One hidden turn or mirror swaps the rows below in pairs. Which row is each named row swapped with?
The rows were stretched afterwards, more along some directions than others.
bebil: [-176, -195, -95, 91, 87, -159, 2, -125, -68, -154, 77, 149, 182, 42, -30, -19, 189]
vipi: [-172, -267, 236, -69, -48, -51, 147, -87, -306, -178, 257, 196, 78, 159, 26, -248, -79]
Nop: [-198, -176, -143, 92, 132, -155, -40, -137, -72, -137, 95, 180, 137, 72, -71, -33, 234]
nuz: [-155, -194, 202, -131, -29, -94, 182, -133, -326, -94, 287, 217, 89, 174, -5, -244, -12]
dure: [179, 43, 33, 111, 74, 98, 47, -167, 244, -90, -112, -112, -69, 9, 189, -53, 22]
non: [-229, -218, -122, 98, 163, -87, -77, -110, -35, -191, 106, 202, 154, 43, -46, -47, 138]
feva: [143, 39, 166, 134, 22, 105, 40, -150, 238, -91, -94, -78, -92, 10, 149, 98, 9]
faso: [162, 49, 93, 140, 23, 75, 72, -194, 256, -64, -160, -157, -159, 8, 277, 38, 122]
ligaf: [-175, -222, 255, -86, -82, -94, 209, -69, -307, -112, 238, 176, 21, 156, 33, -171, -97]
miz: [133, -10, -115, -55, -82, -47, -149, 277, 140, 242, -429, -59, -17, -40, -87, 238, 47]
Maded: [137, 22, -82, -1, -101, 72, -89, 200, 228, 191, -453, -121, 30, -165, 73, 220, 79]
Satib: [163, 9, 107, 189, -53, 108, 33, -142, 187, -130, -102, -174, -93, -12, 197, 37, 19]
satid: [148, 57, 96, 132, 66, 116, -36, -133, 277, -72, -86, -100, -138, -19, 165, 74, 68]
Zirov: [151, 33, 219, 173, 34, 177, 27, -123, 188, -172, -30, -184, -68, 17, 261, 48, -31]
lov: [-173, -237, 197, -134, 37, -66, 143, -99, -281, -65, 260, 211, 52, 185, -18, -252, -29]
Beme: [127, -88, 50, 126, 83, 4, 19, -141, 229, -120, -157, -96, -146, 43, 122, -9, 120]
Balo: [80, 12, 16, -90, -146, 26, -76, 211, 168, 134, -407, -79, -42, -112, 4, 205, -2]
tof: [183, 13, 114, 158, 4, -4, 91, -191, 148, -83, -128, -132, -113, 86, 220, 2, 177]
mema: [135, 119, -14, -28, -117, -16, -10, 191, 193, 280, -404, -125, -75, -86, 120, 239, 64]
daso: [53, 1, -35, 1, -46, 71, -113, 272, 200, 252, -384, -81, -39, -100, 85, 182, 15]
vugu: [-230, -216, -141, 122, 114, -118, -90, -85, -49, -165, 66, 158, 122, 20, -87, 4, 177]
pabov: [130, 7, 144, 123, -24, 51, 29, -163, 252, -183, -188, -152, -151, -45, 150, 154, 45]
Tobap: [-209, -160, -80, 66, 195, -92, -64, -177, -25, -178, 202, 158, 143, 57, -41, -18, 198]
Pog: [148, 77, -20, -86, -131, -7, -30, 238, 168, 328, -370, -55, -6, -65, 2, 181, 62]
rume: [-228, -124, -113, 67, 183, -109, -57, -137, -11, -137, 150, 144, 107, 15, -62, 40, 186]
lati: [176, 97, -33, 23, -144, 20, -17, 226, 137, 259, -396, -165, -25, -77, 112, 147, 17]
Lefop: [94, 43, 5, -37, -157, 4, -1, 233, 178, 227, -361, -107, -23, -142, 77, 150, -8]
tika: [208, 74, 62, 182, 24, 71, 68, -171, 271, -53, -182, -207, -125, -48, 278, 40, 104]
gur: [120, 57, 50, -31, -189, 9, -82, 256, 237, 219, -462, -56, -106, -167, 39, 249, 7]
kivi: [-158, -200, 250, -154, -9, -114, 188, -119, -290, -78, 279, 231, 54, 179, -9, -215, -31]
Febem: [170, 91, -131, 2, -121, 2, -50, 235, 195, 295, -462, -94, -52, -84, 57, 206, 73]
pogu: [204, 60, 178, 53, -40, 93, -3, -146, 247, -55, -119, -102, -42, 6, 157, 87, 79]
Nin: [155, 75, -98, 30, -164, -46, 21, 271, 147, 270, -470, -101, -43, -85, 13, 185, -40]
Bupib: [-173, -245, 280, -135, -28, -91, 191, -110, -302, -106, 300, 196, 77, 184, -10, -222, -60]
potoz: [139, -8, 134, 173, 70, 103, 31, -171, 226, -75, -73, -150, -74, 52, 227, 78, 76]
Sobon: [-184, -221, 219, -117, -29, -68, 201, -106, -317, -84, 288, 184, 42, 190, -16, -233, -30]
maziz: [-208, -160, -137, 129, 178, -159, -44, -113, -43, -109, 92, 140, 117, 71, -73, 29, 207]
sebu: [-205, -146, -79, 95, 120, -167, 25, -156, -93, -148, 151, 161, 127, 55, -27, -49, 202]
nok: [-167, -259, 224, -96, -45, -109, 213, -78, -310, -85, 232, 230, 110, 206, -12, -220, -74]
rik: [-172, -237, 272, -107, -67, -105, 230, -105, -309, -103, 248, 197, 87, 171, 21, -211, -31]
pemag: [131, 82, -58, -120, -95, -15, -85, 247, 122, 296, -326, -47, -27, -37, -91, 201, -2]
lafi: [192, 78, 98, 106, 71, 74, 90, -173, 256, -33, -91, -134, -113, 42, 259, 4, 97]
badum: [73, 61, -18, -90, -55, 77, -119, 260, 205, 256, -345, 2, 28, -99, -8, 178, -12]
fibu: [109, -6, 2, 130, 81, 3, 42, -152, 273, -69, -159, -92, -184, -7, 106, 22, 132]
fidag: [-179, -247, 198, -106, -69, -97, 175, -34, -304, -49, 202, 203, 46, 161, -38, -192, -37]
niku: [145, 86, -46, -79, -50, -25, -106, 176, 188, 243, -392, -57, -31, -108, 65, 208, 119]
duleb: [-213, -163, -75, 89, 149, -59, -98, -142, -45, -206, 155, 164, 158, 19, -28, -7, 163]
nibud: [-210, -211, -143, 90, 142, -114, -21, -172, -36, -184, 114, 143, 161, 60, 4, -68, 234]

maziz is swapped with lov
badum is swapped with feva
Zirov is swapped with Maded
nuz is swapped with sebu
kivi is swapped with Nop
mema is swapped with faso

